Each named turn below is shown by a few rows before and after it. Which turns, in which order, take the first row of each later pair to the second? The first pair is answered.
turn K_777:
[  6.7  -8.7 -10.5 -17.6 -23.7  14.5 -25.4  -6.0  -7.5   7.1   5.0]  ->  [  0.9 -16.4 -19.0 -20.4 -20.0  -1.9  -2.0  -6.9 -12.4   0.1  22.9]
[ 25.1  15.0  19.2 -12.7   2.5  12.9   0.3 -29.8 -18.1  -7.1  -5.2]  ->  [ 21.5  19.0 -10.6  -6.0 -12.4 -10.0 -35.0 -13.2  -6.3  -9.2  -6.4]
[  9.9 -11.9   9.9   8.0 -16.5  29.6 -23.6  -9.5  20.0  25.9 -26.1]  ->  [ -5.0 -23.5 -37.8   9.2 -22.1 -25.0  -9.8   5.2  22.8   6.0   8.6]
turn K_39:
[ -4.8  -2.9 -22.7   6.1  -5.9 -13.6  -1.5  23.6   7.5  -7.8  -0.6]  ->  [ -6.1 -17.6 -15.8   8.5   1.3  -1.0   0.5  26.7   3.4   0.4  -5.3]
[ 22.9   9.8 -11.9 -11.4 -14.7  -7.8 -41.8 -29.0 -10.5 -25.4  -7.7]  ->  [ 16.0  -5.2 -26.3 -12.6 -17.1 -16.0 -45.1 -20.4  -5.1 -22.9  -2.7]
[  0.6  25.4  -1.6  22.9  10.3  -8.2   9.6  15.0   1.6   2.6 -10.6]  ->  [ -1.2  21.8  -8.4  23.0   9.0 -12.9   8.6  16.9   4.9   2.0  -7.7]
turn K_481:
[ -5.6  44.1   6.6   1.5  -8.3 -31.6  28.5  -4.1  16.0 -14.1  16.3]  ->  [ -3.2  34.0   8.7 -10.2 -20.9  -4.2  12.0   6.2  50.1  10.9   0.3]
[ 12.0  21.2  11.8 -19.2 -11.7  23.9   6.6 -42.0   6.9  12.1  -4.4]  ->  [ 12.5  17.0  14.3 -16.9  -7.7  25.2   4.3 -46.4  -4.3   9.5  -5.2]
[ -3.6   6.5 -12.0  36.2   7.7 -22.5 -18.1   7.7 -27.2 -16.9   1.1]  ->  [ -4.2  22.3 -21.3  31.4  -2.8 -30.0  -5.8  17.0  -4.0 -12.5   8.7]
[  2.9  -7.0  -6.2 -19.9  13.2  16.1   0.7  -4.1   7.3 -15.3  -2.2]  ->  [  2.8  -6.5  -5.7 -17.2  15.8  13.0   1.5  -5.7   1.6 -19.3   0.0]
turn K_105:
[  3.4 -15.2 -22.7 -40.0  -7.0 -15.5  30.4 -18.1   4.1 -15.4  32.5]  ->  [  7.9 -11.6 -20.8 -47.6 -22.4  10.2   2.3  -7.1  38.5   8.4  12.3]
[  3.9  -4.7 -18.4 -12.9 -22.1  13.0 -36.9   4.5  23.9  15.8  -8.5]  ->  [  4.2  34.6   0.3  20.7  -8.6  12.8 -10.9  25.5  14.7  20.2 -14.6]
[  1.8 -27.9  -8.7 -21.9 -16.6  11.6 -36.8 -10.5  17.8  16.2  -4.2]  ->  [  4.6  17.3  12.7  10.3  -8.3  22.6 -20.3  18.2  22.8  31.0 -21.6]
[ -6.9 -25.8  -6.8   4.9  10.0 -17.0  20.8  -2.8 -11.4   0.4   5.5]  ->  [ -5.5 -36.8 -11.8  -8.4  -1.0  -6.0   0.3  -3.7   6.5   8.7  -1.4]
Now pairs of rows:
Between the rows of a pair lie two turns.
[ -2.3   4.8   7.3 -14.4  -6.8   0.9  20.0 -17.3  17.8  -1.1   8.1]  ->  [ -1.6   9.9   9.8 -11.1  -6.3   3.9  20.5 -12.7  19.2   1.3   4.2] -> K_105 then K_105
[ -8.7  -8.2 -16.7  -3.7  -8.5 -10.5 -19.4  10.3  16.4  -2.2  -0.5]  ->  [ -8.7 -21.9  -2.2  -0.1   1.4   7.6 -24.5   5.6   4.3   2.8 -10.9] -> K_481 then K_39
[ 19.2  25.2  14.2  -1.0   2.9  14.8  14.6  -0.4  11.6   8.8 -17.9]  ->  [ 15.6  31.9  -8.6  -3.1  -6.3 -12.2  11.7   3.3  19.7  -1.4  -3.7] -> K_39 then K_777
[  5.0  25.8   1.3  -4.1 -14.3   3.0  10.5  -5.8  18.5   5.8  -0.6]  ->  [ 4.5 26.2 13.2  9.2 -3.0  8.2 16.8 -4.4  2.5  5.9 -5.5] -> K_481 then K_105
[-14.8 -45.2  -3.9   9.9  21.2   6.1  -4.2  20.2 -33.8  -1.2  -3.9]  ->  [ -6.7 -17.6  -5.3  18.1   9.9   7.0 -42.2  22.2 -29.1  -3.2 -20.7] -> K_39 then K_777
[ -3.4 -11.0 -11.0   6.2   1.7   3.3 -34.6   9.1  -4.3   4.2 -16.3]  ->  [ -3.1   8.8  -3.9  23.2  11.0  -4.5 -18.1  15.2 -17.9  -2.0 -14.8] -> K_105 then K_481
[ -4.6  25.4  23.3  28.1  21.4  23.5  15.7 -13.8  -6.7  -7.8 -18.1]  ->  [-12.7  21.6 -21.6  36.4   1.2  -7.3 -29.4  12.7  12.8 -10.2 -16.0] -> K_777 then K_39
[  4.4  -6.4  34.2  -4.7  -6.2  19.8  -0.7 -16.5  -2.8   8.3  -8.6]  ->  [ -3.0 -16.0  -2.0   4.0 -18.7  -5.4 -34.5   6.0   9.7   6.5  -7.0] -> K_777 then K_39
[  5.0  19.0  -6.8 -12.9   2.9 -23.3  25.8   3.6  19.9   4.1   1.2]  ->  [ 12.4  15.3  17.0 -19.9   6.2   5.3  21.9 -11.6  13.7  10.4 -13.7] -> K_105 then K_777
[ -4.7   2.2   8.8 -19.6  -3.6  14.5  40.5   5.2  23.9  13.4   9.9]  ->  [ -4.2 -24.2  23.2 -15.7  10.9  33.6  17.6  -6.6  -5.1  12.6  -6.1] -> K_481 then K_481
[-10.8 -13.4  -8.2 -26.8 -16.9  14.5  15.0 -22.1  39.9   2.1  -1.2]  ->  [ -9.9 -34.9   6.9 -16.8   3.3  19.9   0.0 -40.2  -7.1 -10.7  -9.1] -> K_481 then K_481
[ 14.9 -37.4  -3.0 -25.5  -5.7   3.6   4.5  -2.1   2.5  -5.6   6.0]  ->  [ 20.7 -29.7   9.4 -20.2  -4.4  17.3 -10.0  -7.3  -3.8  -3.9  -7.7] -> K_481 then K_777
[ 24.1  32.3  31.4 -11.0   2.7  12.5   3.5  -0.7   5.6  -1.0 -32.0]  ->  [  5.9   1.2 -27.0  -5.0  -8.6 -31.8 -20.2  31.6  21.9  -4.5 -14.6] -> K_777 then K_39
[-15.0 -33.1  -3.9 -37.6  -8.9  -3.5  21.9  -5.7  -8.6  -7.5   9.3]  ->  [-13.1 -27.2   4.2 -34.6  -4.3  -1.2  30.8  -9.6 -16.2  -8.2   9.0] -> K_39 then K_481
